In the rows, 128 means zero.
T: rows in several groups, each row roughly a mix of its group's directions (one row in no group)
T (106 x 10)
[[120 140 170 124 200 133 128 117 145  83]
 [143 123  82 115 166 110 116 178 179 136]
 [154 130  67 139 112 138  78 151 137  88]
 [152 127 117  70 147 170 123 101 103 172]
 [166 173  93 160 147 129 164 108 171 118]
 [131 162 122 159 139 108  85 127  58 143]
 [107 117 105 104 114 105  84 174  77 153]
 [152 130  68 130 116 136 116 145 110  61]
 [169 174 171 136  84 103 137 155 127 104]
 [ 94 101 171  96 125 154  95  73 119 124]
 [105 122 172 118 127 166  78 113 109  79]
 [ 94 140  85  98 150 189 132 129 161 117]
 [107 162 136 114 115 152 196 120  80 126]
 [113  96 137 140 209 118 121 126 153 100]
 [150 159 122  87 111 162 100  85 104 171]
 [109 117  87  82 124 180 134 167 127  97]
 [ 91 113 120 161 158  90 181 150 156 150]
 [102  93 190  91 148 121  99 117 149 104]
 [122  84 120 151 145 114 197 161 152 121]
 [168 110 118 148  98 130 147 175 114  69]
 [163 138 154 172 106 107 136 185 123 166]
 [141  88 195 162 129  90 107 140 143 133]
 [137 140 157 124  58 120 135 105  82  98]
 [166  95 140 130 137 102  74 162 173 115]
 [138 145 177 126  86 134 114 135 135 197]
 [112 104 150 132 153 149 108 138 145  48]
 [150 183 166 115  89 150 127 114 100  90]
 [122 148 113 174 143 102 142 128  87 192]
 [116 169 141 118 147  56 126 111 106 163]
 [141  76 134  78 138 174 132 142 166 110]
 [126 135 148 150 146  98  68 132 188 114]
 [134 112 106 126 122 132 192 150 157 185]
 [190 134 151  85 138 114  95 146 122 167]
 [132 131 156 138  69  98 158 110 163  86]
 [137 174 163 156 124 106 148 111  70  98]
 [141 111 160 193 118  96 144 175 125 111]
 [160 108 100 200 102 161 124 146 138 130]
 [149 122 121  94 103 105  72 172 126 169]
 [111 157 143 172  74 112 129 137 166  88]
 [148 145 160  92 194 114 108 127  93 147]
 [108 134 101  97 136 171 100 116 154  66]
 [172  79 141 119 175 114 111 154 168 121]
 [156 141  91 185 148 164 159 110 148 154]
 [142 102 134 190 141 165 132 144 173  95]
 [102 170 138  98 150 140 187  95  97 124]
 [192  97 152  87 104 115 136 115 164 127]
 [119 116 176 177 134  89  94 104 116 163]
 [131 153  83 147 127 176  97 183 135 142]
 [136 128 128  62  81  89 102 141 104 125]
 [ 78 153 152 104 148 101 116 190 120 118]
 [124 132 137 120 130 154  70 113  92  66]
 [114 170 100 146  94 170 124  82 108  96]
 [152  87 164 141 102  85 133 105  76 119]
 [100 133 112  90 101  97  73 165 119  98]
 [102  75 102 172 142  98 131 156 164 113]
 [117 169 142  95  93 163 109 106 129 185]
 [148 165  94 126 114 158 173 130 149  72]
 [144 116 115 119 105  81 140  81  97 182]
 [124 138  38 130 148 147 131 140 126 149]
 [163 118 134 135 134 157 160 135 187  75]
 [129  84 110 177 131  93 174 150 159 136]
 [117 124 160 125 111 184 144 169 163 171]
 [ 97 162 138  97 183 147 144  93  97 154]
 [130 118  83 122 112 183  81 148 134  88]
 [136 104 182 118 136 109 148 156 163  73]
 [143 106 123  95 125 180 132 122 198 122]
 [116 153 160 151 118 121  88 133 134  54]
 [161 147  75 156 137  89 168 164 120 124]
 [156  95 138 171  96 125 147 148  87 176]
 [ 95 128  94 163 130  98  85  99  84 152]
 [157 111 119 201 128 156 120 131 172 110]
 [116  67 109 110 152 137  93 169 158 104]
 [157 108  86 118  77 159 107 137 104  84]
 [150 126 142  91 158 103  64 157 101 147]
 [117 124 127  43 128 121  99 101 122 151]
 [133 119  43 122 131 152 156 145 136 150]
 [141 174  89 168 120 114 138  96 101 174]
 [110  94 104 119 139 132  96  78  67 116]
 [136 140 180 141 113 105 161 137 117 195]
 [124 100 140 106 142  88 158  93 193 128]
 [153 104 123 149  62 154 124 156 122  83]
 [156 168 138 189 101 109 147  85 121 120]
 [ 91  74  92 125 127 131 120 172  91 102]
 [117 148 109  99 125 122 162 121  67 182]
 [ 98 139 110  88 148 113  57 105 148 139]
 [160 183 150 135  83 135  91 161 129 105]
 [165 148 168 156  92 110 114 144 151  74]
 [ 86 144 133 182 100 149 113 133  92  83]
 [132  92 140 100 179 115 103 176 169 126]
 [121 123 130 149 188 111 137 173 181 110]
 [136 189 110 152 108 122 125  62 122 121]
 [137 177 194 126 124  87 129 118 137  97]
 [105 130 133 133 158 180 153 173 144  78]
 [109  94 107  82 167 180 126 122  95 112]
 [151 162  92 162 140 118 122 188 167 130]
 [115  73 176 123 146  99 162  93 124 105]
 [ 93 120 113 116 145 182 114 109  66 110]
 [157 146  91 161  88 150 168 160 120  94]
 [160  99 141 168 138 117  91 119 166  74]
 [175 151 116 110  86 140 190 114 114 113]
 [108 100  98  92 152 121 121 154 149 194]
 [135 124  92 122 119 173 114 163 159  67]
 [126 171 147 111 135 153 184  95 163 159]
 [118 126 201 148 124 147 142 148  76 133]
 [140 135  64 146 135 167 104 140 176 108]
 [123 142  97 155  72 140 116  84 165 159]]
which group is each row in? (one row of each group first)
[121  67 111 103 167 124 131 177 158 140]  <62>
[132 180 122 126 109 173  97 157 102  83]  <70>
[ 89 189 105 142 120  95 101 109  91 126]  <59>

[140 142 123 150 139  98 184 157 140 189]  <70>
[163  85  94 140  84 147 132 155  89 102]  <70>
[135 119 120  91  72 193 123 136 152 120]  <70>
[ 83 111 152  83 177 103  93 138 139 142]  <59>
[142  55 167 159 112 127 140 157 126 149]  <70>
[101  92 114  72 119 138 105 169  92 152]  <59>
[131 118  95 118 133 149 133 156 206  97]  <70>
[164 178 156  86  99 154 151 114 103 149]  <62>
[134 102  97 121 116 192 158  79 146 124]  <62>
[ 99  84 107 135 185 110 109 138 173 147]  <62>
[117 123 100 175 111 102 169 108  74 150]  <62>
